Rotation paths and how fast each direction turns (degrees a step):
Each turn is a multiple of 5 degrees from 10 to 175, or 0.
Each row of a path follows its step; steps can be skipped.
Rotation 1:
step 0: [  2   5   4   5  -2   9  -4 -13 -14   1 -23 -13   6  11  11  22 -24   4
  -2   3  -2  -7 -10 -13  10  17 -10 -12  25]
step 1: [ -2   9 -10 -17   9   5  -1 -10 -13 -11  -6 -17 -23  10  -5   8  -1   1
  15  14 -27   6   0  -4   2  -7 -15  23 -16]
step 2: [ 16   1  -6   1   7 -18  11  10   6  -9  13  -1 -29  15 -22 -12  -7  -9
   6 -14   5  -7   0  14   3  16   5  14  18]
step 3: [  5  -4  11  -4  -7 -10  -2   5  16  18 -14 -11 -16  10  18  26 -21   5
  -4  -6  -1   5  -2  -7   4   0  16 -13  25]
step 4: [ -7  -1 -17 -14   6 -24 -15 -18   8  -9   4   2  -3  10  14  14   3  -4
   3  18 -29  20   1 -12  -1   7 -11   1 -11]
step 5: [  0   3 -24   3 -10  -4   9 -20  10  -1  21   6 -10   7  -1 -15  -8 -13
  14  -2  11  -4  -4   9 -16   9 -14  22  21]
step 6: [-12   5  -2   7  -9  14   2   7  15  20  -8  -6 -16   6  16  16   3   9
   0   3   9  -7  14  -8  -1  11  30  20  18]
step 7: [-13  -3   5   5   8 -15 -22 -18  -6   0   4 -10   6   5   6  10  15  -6
  -5   4 -25  -6   0 -12  25  29   2   2   2]
step 8: [ 15  13 -10 -13  -1   4  -1 -23 -10   1   8 -18   1  -6  -7  -6  -2 -13
  -1   9  -5 -12 -14  -1  -6  -6 -22  15  32]
step 9: [  3  16 -13  -1   9  10  13  14 -18  -4 -19  -2 -19  12  -7  10  -9   7
  -2  11   2   1  19  -2 -14  11  20  18  17]
step 10: [-12  -9  15   8   1 -11   4  -8 -15   2  -3  -6 -16  27   1  12 -10  -3
   0 -17 -23   5  -5  15  25  19   4   0  -1]
Speeds:
[  6   7   2  -1  -2  -9   6  -3   2   2   3   2  -6   3   2 -10   4  -3
  -5   8   2 -14  -3   3  -3  -3  -4   0  -4] -> 115
[  1   2   3  -7  -2   5   2   2   6  -2   3   2   4   7 -11   0  -7  -2
  -5   1  11  -4   5  -5  -7   1   6  -2   8] -> 115
[ -2  -3   2   6  -5   4   0 -10  -4  10   1  -5  -3   1   0  -2  -9  -8
   1  -8   6  -1  -4   0   1  -8  -5  -5   4] -> 140
[ 3 -1  2 -7 -5  0 -7 -7  1 -4  5  3 -1 -6 -9  6  0 -9 -3 -3 -1  1 -9  4
 -2  1  2  9 -9] -> 115
[  6   0   7   1   0  -3  -6  -1  10  -1  -5   0   3  -2   2   7   7  -6
 -11   1  -2   1   2  -3   9   0  -6  -9   6] -> 95
[-8 12 -6 -4 10 -4 -2 -1  4  0 -2 -8  1  5  3  8  0 -6  3 -4  4 -4 -2  9
  0  1  0  0  2] -> 0
[ -8   1  -2  -6  -3  -2   3  -6  -3   8   3   3   7 -10   6  -5   5  -5
  -6  -2  -2   0  10   0  -1   3   5   5   5] -> 35
Rotation 2:
step 0: [ -8   6  -5 -34  -4 -10  -2   8   0   6   7 -17   5  15  12  -7   8  -8
  -2  20   7  10 -22  27  17 -31  15  -5  10]
step 1: [ -9 -24 -15   7 -11 -13  -6  -1  -7  24  12 -19  28  18  13   0  -4  -9
  -9  11  22 -25  16  -6  -2   3  13 -13   6]
step 2: [-13  14  -9 -28  17  11  -5 -11  19  19  28 -20  19   5   0 -22  -2   7
 -11 -18   3   0  -5   4  20  -3   7  -5 -14]
step 3: [-10  -1  -9  -9  -4 -15  -7  10 -15  -1  19   0  -2  14  16  -7 -27  19
 -12  21  20 -19  -1 -13  21   0  12  29   0]
step 4: [-11 -12 -19 -33  26   3  11  -8  10  -4  -5 -12   8   1   8   6 -14 -26
 -12   6  25  11  -8   6   8  -9  27  -3   1]
step 5: [  4  -2 -14 -28 -23  -4   7  13 -35  21  27  -6   7  12  20   1   2  -1
 -11  -7  18  -6   2   6   8   0   2 -13  15]
step 6: [-30 -22  -8 -26   6   0   6 -22   8  14   8 -41   1  -2   1  -9 -13   3
  -1   2  -2 -12  20 -10  10   4  -2  -1  -1]
step 7: [  9   9  -1 -26  13  17  -7  -4   2  15  18  22   8   8  29 -13 -26   1
 -10   5  11 -11   2  -8  29   7  -9   5  10]
step 8: [  0 -15 -19 -28  12 -14  10 -25 -11   2  16  -3 -28  -5  -6  13  -8  -2
   2  18  20 -17  -4   6  12 -13  18  10  -8]
step 9: [  9 -18 -15 -31  -4  -1  10  -6  -7   2  16   3  16  -3  18   5  -2 -20
 -36   5   5  12   9   6  -1  30   0  -1  11]
step 10: [ -1  -8   7 -28 -10  -2  -6 -20  -8  11  18 -35 -15   0  17   7  -2  -1
  17 -18  15  -3   4  16  21   0 -18  10   6]
Speeds:
[ -7 -11   0   3   2  -2   8  -2   6  -7  -3  -1  10  -4  -3   5   0  -3
  -5   6   2  -6   5  -9  -4   0  -3   2  -3] -> 145
[  3  -1   4 -11  -1   3   4  -8  -1   1   0   8 -11  -7   1   7  -1  -1
   1   0  -3  -1  13   0  -1   5  -5   0   3] -> 20
[13 -3 -1 -3  2  2  0  1 -3  2 -3  5  7  0 -6  0 -2 -9 12  3  3 -7  1  0
 -1 -6  9 -4  1] -> 100
[ -2  -4   8  -8  -9  -6   6   0  -6  -1 -14  -4   3   3   3  -2  -2   0
   3  -5   2   5  -3   0   0  -2  -4  -8   4] -> 70
[  2   0  -1   1  -8  -5 -12   3  -5   2   6   4   4  -4   3   6  -3   1
   1   0   6   1  -1  -8  -3  -9 -11   4   2] -> 160
[ -3   0  -1   5   3   4   6  -9  -3   1  -5  10  -2   3   9   2  -1   2
   0  11   2   7  -5   1   2 -11   3   3   0] -> 90
